[111 123 158  74 149  72 137] : siku
[135 165 142 162 144  83 138] : zov
[148 147 128 190 129 101 164] : Rozo
[147 135 119 108 134 136 203] : Tipo
[ 74 111 124 149 137  72 158] : zukun
order: [158  72 137 149 124 111  74] : zukun
then: [142 162] : [144]
then: [144  83] : [138]
then: [128 190] : [129]

[162 127 114 154  45 172 157 151 142 120 118 102 143 121 148 160 176 143
 114]  gibed
[122 116 128 173  43 138 160 157 130 148 131 115 138 112 130 139 144 146
  80]  vodi
[135 144 157  39 172 141 152 112 144 145 129 130 136 114  86 121 157 127
 134]  muziv
[104  73 132 138 112  75 165 139 102 151 137 145 136 122 107  90  91 140
  73]  kif
[129 121 127 172  39 144 157 157 135 144 130 112 134 114 136 145 152 142
  86]  Nepo
order: [144 157 157 135 144 130 112 134 114 136 145 152 142  86 129 121 127 172
  39] : Nepo
then: [118 102] : [143]

[129 119 137 131 113 111 144 143 134 125 120 128 119 136 143 113 128 114
 104 108 126 140 135 153 126 174 152 131 137 137 104 121 100 110 120 161
 115 127 129 127 143 142]  gomaf
[137 125 143 111 127 161 142 137 152 131 121 114 134 152 136 104 108 128
 126 126 119 113 110 129 174 104 115 120 143 119 113 144 137 100 129 131
 128 143 120 135 123 123]  kufo
[140 127 139 134 151 149 132 148 149 160 117 119 124 137 153 142 153 135
 120 115 121 119 123 119 165 167 130 131 116 108 122 128 133 117 121 141
 119 121 144 130 106 120]  lobuf
[126 129 136 110 143 143 134 135 119 128 126 120 137 121 111 104 161 131
 100 108 114 104 142 152 119 174 131 129 115 113 123 152 144 137 120 125
 123 143 137 128 113 126]  bezar
[153 114 140 140 102 120 125 134 106 121 140 137 122 108 143 116 117 127
 122 127 124 142 126 106 136 134 103 123 118 109 133 136 123 130 113 125
 155 127 150 131  91 109]  fila
order: [113 123 152 144 137 120 125 123 143 137 128 113 126 126 129 136 110 143
 143 134 135 119 128 126 120 137 121 111 104 161 131 100 108 114 104 142
 152 119 174 131 129 115] : bezar
order: [113 126 126 129 136 110 143 143 134 135 119 128 126 120 137 121 111 104
 161 131 100 108 114 104 142 152 119 174 131 129 115 113 123 152 144 137
 120 125 123 143 137 128] : bezar
order: [100 104 104 108 110 111 113 113 114 115 119 119 120 120 121 123 123 125
 126 126 127 128 128 129 129 131 131 134 135 136 137 137 137 142 143 143
 143 144 152 152 161 174] : kufo
then: [143 116] : [117]
then: [119 124 137 153 142 153] : [135]

[118 157 109  99 170 126 103 143 135 123 123 164 136] -> nomi
[136 123 143 164 109 126 135 118  99 103 157 122 170] -> Mab
[137 123 152 129  94 149 128 135 143 168 142 107 100] -> gug
order: [ 99 103 109 118 122 123 126 135 136 143 157 164 170] : Mab
order: [100 107 142 168 143 135 128 149  94 129 152 123 137] : gug
order: [135 118 126 103 136 170 109 143 123  99 157 164 123] : nomi
then: [135 143] : [168]
order: [ 99 103 109 118 123 123 126 135 136 143 157 164 170] : nomi
order: [122 170 136 123 143 164 109 126 135 118  99 103 157] : Mab

[170 113  96 147 154 113 138 105 147 137 158 148 107 141 106 114 107 109
 115 112 173 132 144]  laru
[111 138 114 113 137 147  96 141 170 107 147 115 154 144 173 158 105 148
 132 107 109 106 113]  seva
[170 113  96 147 154 113 138 105 148 137 158 148 107 141 106 114 107 109
 115 112 173 132 144]  Vufal
[111 166 168 109  81  97 169 101 109 159 168 118 141 123 166 118 115 159
 108 109 161 108 117]  tav
[ 71 154 186 112 104 169 127 193 105 132  91 108 159 137 160 154 183 157
 164 146  65 119 131]  zumav
[148 115 115 145 142 136 143 128 131 143 147 144 114 134 114 114 128 115
 134  99 150 116 152]  koz
[ 93 135 142 132  95 121 139 138 156 141 129 131 134 123 133 139 130 133
 120 177  96 170 136]  Pur
order: [109 138 115 147 113 158 105 144 107 106 147 173 132 137  96 141 148 154
 114 107 111 113 170] : seva
order: [111 109 109 168 117 115 166 109 141 166 159 101 168  81 169 161 108 118
 118 123 108 159  97] : tav
order: [ 96 105 106 107 107 109 112 113 113 114 115 132 137 138 141 144 147 148
 148 154 158 170 173] : Vufal
order: [123 133 139 130 133 120 177  96 170 136  93 135 142 132  95 121 139 138
 156 141 129 131 134] : Pur
order: [141 106 114 107 109 115 112 173 132 144 170 113  96 147 154 113 138 105
 147 137 158 148 107] : laru
asked: [170 113  96 147 154 113 138 105 147 137 158 148 107 141 106 114 107 109
 115 112 173 132 144] : laru

[193 173  47 150 113 137 135 112 125 134 168 123 123 104 111 132 105 116
 132 157 138 133 119 120 140 130 120 117 150] = veva
[162 119 135 144 155 118 126 139 108 132 167  92 128 112 144 159  93 181
 115 113 134 151 140 120 137 162 133 142 131] = zule
[120 104 137 130 149 134 116 150 193 123 111 112 132 140 105 117 125 123
 133 157 113 168 132 119 120  47 135 173 138] = mosu
[139 128 159 167 142 151 162 118  92 162 115 131 119 181 134 112 113 132
 126 144 135 133 144  93 108 140 120 137 154] = gipi
[164 125 130 188 119 134 122 131 140 124 148 122 114 133 128 132 138 138
 133 111 139 143 110  91 106  76 133 122 132] = peta
order: [128 151 142 162 120 159  93  92 137 135 154 108 144 140 139 162 134 131
 112 144 119 181 133 113 115 167 126 132 118] : gipi
then: [122 131 140 124 148 122 114 133 128 132 138 138] : [133]
order: [140 120 137 154 139 128 159 167 142 151 162 118  92 162 115 131 119 181
 134 112 113 132 126 144 135 133 144  93 108] : gipi
order: [144 155 159 139 142 133 112 119 140 137  93 108 126 115 128 135 167 151
 144 120 162 118 131 162  92 181 113 132 134] : zule
order: [ 47 104 105 111 112 113 116 117 119 120 120 123 123 125 130 132 132 133
 134 135 137 138 140 150 150 157 168 173 193] : veva
order: [115 162 154 159 139  92 132 144 113 142 108 133 131 137 120  93 119 144
 181 167 126 134 112 118 151 162 135 140 128] : gipi
then: [119 181] : [134]

[119 131 126 120 124 201 163 170  70 106 103] = zed
[178 173 160 175 140 144  75 105 110 191 118] = duf
[ 92  96  80  96 101  86 172 130 164  81 133] = Bezu
[139 147 128 140 123 112 189  88  84 120 104] = zata
[154 149 163 152 156  91 144  71 104 151 134] = vubu
[180 156 161  89 145 136  74 150 102 157 166] = mobaz
[189 139  88 140 128 147 104 123 112 120  83] = ritos
[ 95  80 131  95 142 142  87 170 173 116 163] = pufo
[161 150 165 157 156 102  74  89 136 180 145] = dem
then: [ 88 140] : [128]
order: [ 84  88 104 112 120 123 128 139 140 147 189] : zata
order: [ 75 105 110 118 140 144 160 173 175 178 191] : duf
order: [156 150 145  74 136 180 161 157 165  89 102] : dem
order: [180 145 161 150 165 157 156 102  74  89 136] : dem

[200 116 175 210 176 175 160 170 136 108 175  74  81] -> Sevof
[218 198 117  49 200 174 177  98  98  82 142 174 149] -> Delu
[ 98  82 177 218 174 200 117 174  98 197 149 142  49] -> Lov
[ 75  92 108  86 109 101 171 108 167 170  93 149 120] -> Nulaf
[125 148 107  82 106 105 150 107 170 155  50 164 196] -> sivo
then: [200 117] : [174]
order: [120 149  93 170 167 108 171 101 109  86 108  92  75] : Nulaf
order: [176 175 160 170 136 108 175  74  81 200 116 175 210] : Sevof
then: [116 175 210 176 175 160 170 136 108] : [175]
order: [117  82 142 218 174  98 200 177  98  49 149 197 174] : Lov

[117 115 173  75 165  91 132  77  92 108  86 137 174  90 119 182 161 160
 172 113 171 116 189  87 113  93 141  73  75  84]  lufu
[183  76 118 145 127 143  84 158 184  95 118 148 113 174  91 117  70  93
 169 140 168 159 167 162 149 152  61 112 105 184]  Fufa
[ 77 174 108 115 132 119 173  93  75 172 141 117 165  87 137 161 182 171
  84 113  86  91  92  91 113  73 189 116 160  75]  tavo
order: [165  87 137 161 182 171  84 113  86  91  92  91 113  73 189 116 160  75
  77 174 108 115 132 119 173  93  75 172 141 117] : tavo
order: [ 84  75  73 141  93 113  87 189 116 171 113 172 160 161 182 119  90 174
 137  86 108  92  77 132  91 165  75 173 115 117] : lufu
order: [137  77 115 182 173 113  73 161 117 119  75 113  92 172  91 171  86 132
 174 141  84 108  87 116  75 165  93 160  90 189] : lufu

[127 114 140 197]  Ribi
[140 126 192 113]  zod
[126 114 140 192]  tepa
asked: [126 114 140 192] : tepa
order: [114 140 192 126] : tepa

[161  87  90 109  72 152  90] : daka
[144  77 111 165 174 109  77] : Lovif
[174 110  77 109 165 144  77] : nifel
[ 67 143 173 122 124 135 173] : dopaz
[157 117  77 115  98 102  77] : vusog
[167 139 157 104  69 155 157] : kefa
[155 157 139 104  69 166 157] : noniv
[142  88 168 148  62 121 168] : gezo
[ 95 148 204 104 152 102 204] : babav
[112  88 200 115 144 119 200] : kaval
then: [112  88 200] : [115]
then: [ 95 148 204 104 152] : [102]
order: [157 104 167  69 155 157 139] : kefa
then: [139 104  69] : [166]
order: [ 77  77 109 110 144 165 174] : nifel

